In the data rows, the value 128 means zero.
Some points, one per row:
[175 133 106 165 146 134 130  96 164 123 169 115 145 208 121 113]
[188 126  76 153 150 165  72 124 192 140 169 125 122 188 124 141]
[130  98 149  98 130 130 175 159  97 135 156 132 135 103 171 130]
[157 102  93 108 128 140 123 131  99 133 139 125 144 104 151 151]
[172 135  99 156 151 132  85 104 190 120 122 114 113 185 134 136]
[232 167 116 215 131 118  59  74 205 127 201  68 152 255  74 140]
[139  98 119 111 118 129  98 158 136 128 167 125 139 117 166 131]
[113 114 117 107 129 167 122 140 141 169  88 125 125  87 145 153]
[ 50 122 179  85 114 109 142 179  98 114  95 157 116  36 152 116]
[ 52 100 149  60 105 108 153 185  47 118 112 165 123   7 165 121]
[183 148 108 188 117 119 104  96 170 132 169  92 141 202  67 147]
[116 142 126 132 126 118 155 129  97 112 136 139 125 118  95 122]
[186 144  93 158 140 130 116  99 134 119 140 114 120 178 102 151]
[  9  95 192  25  86 101 186 187   0 133  78 171 130   0 197 110]
[108 138 108 113 132 153 121 113  97 134 104 159 128 109 128 115]
[110 136 122 116 107 117 124 109  93 139  70 120 126  78 116 153]
[ 63 105 188  73 121  95 174 153  69 116  97 150 137  50 189 102]
[197 131  85 195 150 136  83 103 223 103 188 113 141 231 107 122]
[124 112 188  90 110  94 130 124  87 144  96 104 156  89 183 141]
[231 149 116 176 150 126 120  93 148 130 196  87 141 243  99 142]
[131 135 126 129 116  94 154 113  77 125 105 108 135  95  86 152]
[138 154 119 158 130 134 141 127 127 119 155 136 112 159  71 129]
[ 44 100 180  56 108 119 131 188  76 127 121 163 130  36 192  97]
[181 126  91 179 154 137  91 114 211 103 181 119 138 209 117 117]
[124 106 152 114 136 126 161 163 111 121 159 138 145 101 138 128]
[146 135 152 138 106 111 135 131 120 131 181 105 129 177 126 120]
[  7  42 165   0 122 163 194 207  30 160  63 205 138   0 255 104]
[152 136  96 138 145 140 113  89 148 132  94 127 115 160 135 129]
[142  88 103 120 143 139 134 156 142 120 181 144 150 116 163 121]
[230 127  93 194 158 142 108  77 225 142 156  70 143 249 117 156]
[161 133 164 129 120  97 110  99 123 138 114  89 149 148 153 147]
[ 74 108 153  69 135 147 148 162  88 147  83 163 121  43 181 124]
[201 150 133 182 131 119  78  96 185 125 191  82 154 234 101 131]
[ 98 163 130 141 124 110 123 127 105  98  93 147 101 105  71 127]
[ 69 121 143  85 118 134 106 177 127 133  85 146  98  51 152 132]
[144 101 103 137 146 140 109 143 179 107 165 143 139 146 158 115]
[154  94 107 132 136 138 132 144 165 123 162 126 142 134 150 135]
[183 118  96 137 156 161 141 136 134 134 194 143 120 182 128 126]
[179 121  99 150 128 130  79 129 170 123 188 106 135 185 133 137]
[ 88 115 167  92 109 114 158 161  93 134 119 130 120  80 157 126]
[ 63 111 151  91 136 156 132 169 145 125  89 169 126  56 173 107]
[ 70 101 155  47 129 143 180 168  24 151 118 175 119  43 178 107]
[139 159 110 156 144 141  99 123 150 107 137 140 112 168  96 117]
[103 114 113 120 101 110 114 175 114 114 145 132 124  59 103 151]
[ 94 128 168  98 131 119 165 125  94 140  68 132 122  85 158 131]
[182 146 110 189 133 129  91  93 183 118 192 104 153 233  93 110]
[117 116 141 111 104 117 140  92  99 169  83  92 152 108 140 143]
[ 75 102 152  84 130 142 168 159 101 143  90 152 124  53 171 126]
[104 145 131 127 126 109 122 115 119 121  59 121 111  96 109 139]
[123 138 162 105 132 119 110 114 101 139  98 128 135 120 161 125]
24 more points follow, each with its number after it:
[157 129  93 156 140 148 122  90 172 146  96 111 127 160 115 145] 0
[173 152 122 168 115 109 127 106 132 129 152  89 119 180  74 157] 1
[157 126 179 129 132  94 195 109  99 133 155  99 154 164 142 122] 2
[146  97 126 130 114 107 144 138 109 123 198 123 158 135 134 121] 3
[110 135 137 104 120 137 112 133 111 143 114 136 107 121 151 123] 4
[128  88 103  84 123 142 135 148  79 136 124 138 144  66 175 147] 5
[ 73  99 126  95 131 163 149 169 152 143  91 152 116  59 169 130] 6
[121 137 130 109 149 165 106 128 142 137 126 152 112 161 185  98] 7
[ 97  97 139  92 111 127 158 156  89 148 111 129 142  47 151 148] 8
[136 139 127 135 118  92 151 111  81 122 104 105 133 103  82 153] 9
[135 123  98 133 146 129 113 112 141 106 108 149 124 126 134 122] 10
[141 161  66 135 167 159  93 125 143 100  95 175  64 136  99 129] 11
[ 95 105 154  77 106 122 164 144  69 154 123 131 147  72 163 127] 12
[180 155  75 194 146 143 117  82 194 121 136 108 109 216  65 136] 13
[141 124 158 119 136 127 120 135 126 124 173 138 140 164 166  98] 14
[150 103 102 144 142 138 104 136 180 113 167 140 143 147 153 119] 15
[ 80  87 146  62 125 126 128 165 107 133  82 153 125  32 210 125] 16
[116  72 111  59 120 143 139 161  63 145 127 148 153  36 202 144] 17
[ 93 144 126 123 125 132 164 117  99 123  85 154  97 111 107 114] 18
[145 175 189 170 125  80 124  91 144 102 132  99 132 198 105 112] 19
[177 138 176 149 136  90 195  93 109 128 161  91 152 196 122 122] 20
[126 114 144 111 114 128 110 150 116 133 181 137 150 128 153 110] 21
[158 112 119 105 136 131 140 122 100 145 149 127 139 134 155 136] 22
[113 139 119 156 124 125 153 134 155 114 123 129 111 129  84 130] 23
Which of these numbered points is nearest to each point below, ignoring the direction in which the first points spread most? Its number follows each.
[171 159 124 151 137 134 101  89 145 139 132 108 125 202 112 127] > 4
[ 96 110 112 117 134 165 132 153 173 144  99 142 112  91 152 133] > 6
[105 121 165 118 107 116 153 103 109 156 110  98 160 129 151 118] > 12
[134  89 130 113 114 105 151 151  94 124 194 131 161 108 145 121] > 3
[124 117 147 116 116 125 115 145 117 137 181 131 149 135 149 110] > 21
[123 133 128 109 158 168 108 128 144 136 121 154 112 162 184  96] > 7
[144 104 127  94 132 130 146 132  89 148 140 131 139 110 167 137] > 22
[175 116  97 127 158 162 142 138 130 141 186 148 117 171 138 125] > 22
[168 114 132 159 104 102 188 149  92 123 231 100 164 140  64 150] > 3
[203 137 107 166 116 110 113  82 125 141 189  77 154 217  97 138] > 12
[ 87  72 159  60 107  95 185 170  32 135 133 138 160  14 173 136] > 3
[ 95 142  96  89 156 150 116 151  97 107  76 194  70  66 136 121] > 11
[149 121 189 121 127  88 204 113  86 132 151  96 158 153 141 120] > 2
[133 140 129 118 155 164 107 123 153 134 127 146 115 174 175  97] > 7
[106 112 113 119 134 163 134 153 174 140 107 140 118  98 151 135] > 6
[203 161  64 214 147 144 100  68 213 116 146 105 110 250  56 139] > 13
[113  80 124  99 135 137 123 165 151 118 153 154 147  94 194 108] > 15
[169 102  90 148 148 139 121 139 170 117 187 131 148 155 139 128] > 15
[ 97 103 158  89 113 130 126 164 101 141 170 144 149  97 179 105] > 21
[140 149 125 147 126 138 114 119 134 135 149 126 123 167  98 124] > 4
[  0  47 224   0 102 139 234 227  17 155  79 208 133   0 255  61] > 14
[ 98  89 143  77 129 125 126 158 117 131  95 146 126  59 201 127] > 16
[167 115 123 136 121 102 141 116 104 125 161 106 153 138 116 142] > 12
[159 143  87 170 143 141 127  95 170 125 124 117 114 186  87 130] > 13
[209 137  67 163 138 140  95  91 149 127 156 102 135 187 106 161] > 5
[138 176 192 170 127  78 131  94 144 102 128  94 132 197  98 112] > 19
[149  86  98 123 149 142 131 156 154 120 183 143 152 125 163 121] > 15
[ 99 112 116 116 133 158 138 152 168 140 105 144 118  95 152 135] > 6
[  0  76 198  30 114 142 211 195  68 143  93 186 126  11 247  70] > 14
[131 168 195 162 125  82 131 101 139 100 126 103 131 190 110 105] > 19
[ 39  80 168  26  87 141 161 201  45 168 141 165 131  19 214 105] > 21
[180 120  98 135 156 160 139 135 138 135 193 141 121 181 126 124] > 22
[134 117 192 108 127  88 214 121  72 133 146 108 154 130 150 119] > 2
[130 113 109 126 134 146 143 109 142 148  89 119 133 117 137 141] > 0
[141 157 139 171 159 148  88 117 220 101 138 128 130 204 133 100] > 7
[101 123 200  93 133  91 195 154  45 109 148 150 143  88 143 102] > 2
[187 193 145 220 138  99 138  52 178 114 149  67 130 255  49 123] > 19
[ 69  96 153  96 100 110 140 156 117 135  93 127 155  28 151 136] > 8
[149 126 185 126 131  90 202 112  89 131 150 101 154 154 138 122] > 2
[111 101 133  93 135 130 117 145 136 130 103 141 124  86 193 127] > 16
[152 179 100 180 141 128 145  75 141 108 104 130  86 201  52 122] > 18
[145 123 117 144 124 128 137 123 138 137 135 106 139 131 109 154] > 8
[ 63  71 156  43 126 129 142 180  91 134  81 163 128   8 231 121] > 16
[ 93 108 127  98 129 137 121 150 111 111 129 165 140  88 180 101] > 15
[ 91 107 115 110 130 159 139 161 161 138 103 149 118  78 155 135] > 6
[108 142 159 138 154 146 102 134 193 108 120 144 134 156 165  94] > 7
[129 144 115 168 124 125 153 126 161 111 132 121 116 146  70 131] > 23
[126 103 148  81 121 128  76 157 126 147 130 126 122 102 206 131] > 16
[ 93  39 106  55 108 147 126 209 105 152 164 146 160  12 213 140] > 17
[154 126 183 128 132  94 201 113  96 129 155  99 150 168 140 118] > 2
[145 143 120 152 144 141 134 113 164 131 112 122 114 160 107 136] > 13
[ 62  89 135  80 127 158 160 178 134 143  88 158 123  35 180 128] > 6
[211 134 102 189 146 115  72  92 223 109 173  90 155 228 118 136] > 16
[150  88 101 122 144 137 126 155 144 117 182 142 151 121 162 124] > 15
[ 37  80 144  56 126 162 171 196 122 149  78 171 121   0 203 125] > 6
[ 76  91 174  66 104 124 141 179  68 140 162 151 158  58 187 103] > 21
[ 37  79 166  50  82 120 188 192  64 169  65 119 122   0 161 161] > 8
[104  51 103  68 114 145 127 196 114 148 167 142 157  32 198 137] > 17
[129 138 132 132 120  93 155 112  76 120  99 105 137  99  83 151] > 9
[ 74  96 140  79 119 134 135 163  93 113 120 175 141  54 198 100] > 15
[100  95 146  99 116 126 131 151 108 134 167 142 166 101 176  99] > 21
[140 126  98 141 148 130 113 106 147 107 110 143 124 139 131 120] > 10
[ 86 124 141 113 142 159 119 150 164 127  95 159 123  94 162 111] > 6
[144 116 128 127 115 137 135 153 115 144 193 119 150 135 122 133] > 3
[112  81 116  65 116 139 146 156  59 142 118 146 149  35 188 145] > 5
[145 128  89 154 139 146 130 109 164 126 123 126 112 167 108 130] > 13
[131 124 100 141 137 145 139 115 150 127 116 133 118 143 116 125] > 13
[163 157 143 174 137  97 125  91 159  98 132 106 124 203 101 116] > 19
[119 114 106 116 144 130 126 123 123 110 100 152 122 106 144 115] > 10
[217 163 154 194 139  88 168  63 151 123 177  69 146 255  83 130] > 20
[151 122 112 134 146 133  97 121 173 121 111 120 115 153 150 133] > 16
[140 159 144 169 160 146  84 114 215 104 131 133 127 199 137  96] > 7
[ 47  75 174  55  95 116 177 190  52 147 124 147 156   0 177 126] > 3
[ 79 118 138 118 115 124 178 159 119 119 108 146 119  61 113 128] > 23
[185 158 114 181 118 109 117  97 148 126 160  84 118 204  63 150] > 1
[ 76  97 131  77 102 119 136 155  78 137  96 140 130  39 161 130] > 8
[151 128 117 147 123 128 136 121 139 137 131 107 136 132 106 157] > 8
[142 172 101 173 139 130 146  81 133 114 104 133  90 188  60 120] > 18
[200 140  97 155 145 138 118  90 148 138 157 106 129 207 117 143] > 22
[ 73 104 157  75 112 136 167 153  72 155  86 146 138  34 156 136] > 8
[175 176  97 211 161 157  83  86 241 107 123 117 109 239  62 124] > 13
[118 141 118 151 149 160 104 128 193 120 110 143 120 150 125 117] > 6
[100 135 164 128 151 145 113 143 178 110 118 150 134 137 173  94] > 7
[ 25 136 140  88 111 144 131 158 103 128  48 170  98  33 121 112] > 13
[123 150  77 116 161 155 106 141 123 104  93 180  70 106 107 130] > 11
[120 109 115 117 133 143 144 112 131 148  82 127 133 102 148 139] > 0
[ 99 137  89  91 158 155 115 152 107 108  79 192  71  74 136 122] > 11
[149 137 126 135 126 129 131 103 124 150 135 107 133 163 119 133] > 12
[104 134 131 135 149 158 114 139 180 118 104 152 121 127 134 111] > 6
[ 87 142 134 117 124 127 177 122  85 123  79 155  96  96 107 114] > 18
[148 100 106 103 151 166 156 158 109 143 179 156 118 133 158 122] > 22
[141 128 155 130 135 110 129 138 144 113 149 127 118 153 150 117] > 14
[168 167 110 182 150 141  83  94 188 111 157 125 122 230  93 108] > 4
[161 165  99 206 136 129 136 101 198 105 137 105 109 202  40 139] > 23
[105 140  90 102 157 155 112 148 113 105  79 186  71  86 130 123] > 11
[ 97 128 134 123 147 160 115 143 171 123  99 157 123 109 150 111] > 6
[ 75  80 133  41 128 130 154 167  59 143  62 160 117   0 205 141] > 5
[147 162  69 139 166 154  93 122 146  98  93 171  67 143  93 130] > 11
[  0  81 198  17 111 134 189 207  38 139  85 193 141   0 225  90] > 14
[169 180 129 206 165 149  73  94 249 101 144 117 124 253 105 103] > 7
[ 80 102 121  97  93 113 122 186  93 118 129 139 122  25 118 147] > 8
[135 131 142 130 105 105 142 134  96 132 139 105 125 119 103 149] > 1
[111  68 117  85 143 142 154 179 118 120 166 161 152  67 192 112] > 15
[ 78 110 179  88 123  97 163 147  90 114 102 146 134  71 178 105] > 14
[155 136  90 156 148 130 101  96 162 110 118 135 121 162 119 128] > 10
[173 177 127 205 165 145  67  94 247  96 148 119 124 253 106 104] > 7
[187 147  81 185 147 146 116  69 192 143 111  94 123 206  84 151] > 0
[ 64 104 179  69 107 115 169 174  75 137 103 141 124  41 177 125] > 12
[135 131 135 133 117 105  83 102 134 116 153 122 142 177 160  94] > 14
[ 71 125 106  69 154 151 126 171  84 110  68 202  72  34 157 120] > 11
[135 140 125 139 116  89 149 107  82 122 107 104 137 104  79 157] > 9
[162 160 141 175 144 101 125  85 163  96 128 106 125 208 101 113] > 19
